[[.18,-.31,-.10,.00,-.05,-.08,.17,.17],
[-.53,.10,-.22,-.22,.31,-.15,-.19,-.12],
[-.06,-.15,.28,-.22,-.13,.22,.05,-.02]]
The last entry of the smallest entry's row is -.12
The fifth entry from the end, reading row by row is -.22
Report the entry directly below .10.
Answer: -.15
Report the entry directly below -.19.
Answer: .05
The largest entry in the last row -> .28
The entry in the top-left corner is .18
The 3rd entry, reading row by row -> -.10
Report the minimum.
Answer: -.53
The entry in the bottom-right corner is -.02
Report the 1st entry on the diagonal from the top-right corner.
Answer: .17
The third entry on the diagonal from the top-right corner is .22
Report the largest entry.
Answer: .31
The smallest entry in the first row is -.31
Report the fourth entry, reading row by row.
Answer: .00

Read these off the matrix that follows. Indices start at 0.
1) Which number is the entry in the top-left corner?
2) Which number is the bottom entry of the column that holds the largest entry?
3) Which number is the bottom-right entry?
4) Which number is the top-right entry?
5) Which number is the entry just left of the smallest entry?
6) Which number is the entry at row 1, column 0?
7) Which number is the entry at row 0, column 2?
[[ 0.06 -0.02  0.05 -0.05  0.09]
 [ 0.05 -0.02  0.10 -0.15  0.03]
 [-0.06  0.11  0.14  0.04  0.09]
 [ 0.12  0.13 -0.03  0.13 -0.03]
 [ 0.11  0.03  0.14  0.06  0.00]
 [ 0.05  0.11  0.04  0.12  0.00]
 [ 0.21  0.11 -0.08  0.06 -0.01]
 [ 0.14  0.15 -0.05  0.02  0.15]
 [ 0.09  0.05 -0.03  0.17  0.01]
 [ 0.12  0.09  0.01  0.12  0.02]]
1) 0.06
2) 0.12
3) 0.02
4) 0.09
5) 0.10
6) 0.05
7) 0.05

Questions about the table below.
1) Report the entry just left of -.04.
2) Report the smallest entry.
3) Report the entry just left of the smallest entry.
4) Report the entry at the centre.
5) Report the entry just left of -.05.
((-.30, .14, -.44, .10, -.07, .36, -.01), (.49, -.09, -.11, .25, .54, -.45, .33), (-.01, .02, .15, .01, .09, -.08, .19), (-.12, -.07, .16, -.03, .41, -.22, .16), (.02, -.12, .01, .12, -.09, .17, .02), (-.26, .16, .44, -.04, .56, -.18, .17), (-.23, .04, -.31, -.05, -.14, .30, -.18), (.40, .00, -.29, .17, .04, .08, .01), (-.01, -.11, -.24, -.22, -.14, .39, -.29))
1) .44
2) -.45
3) .54
4) .12
5) -.31
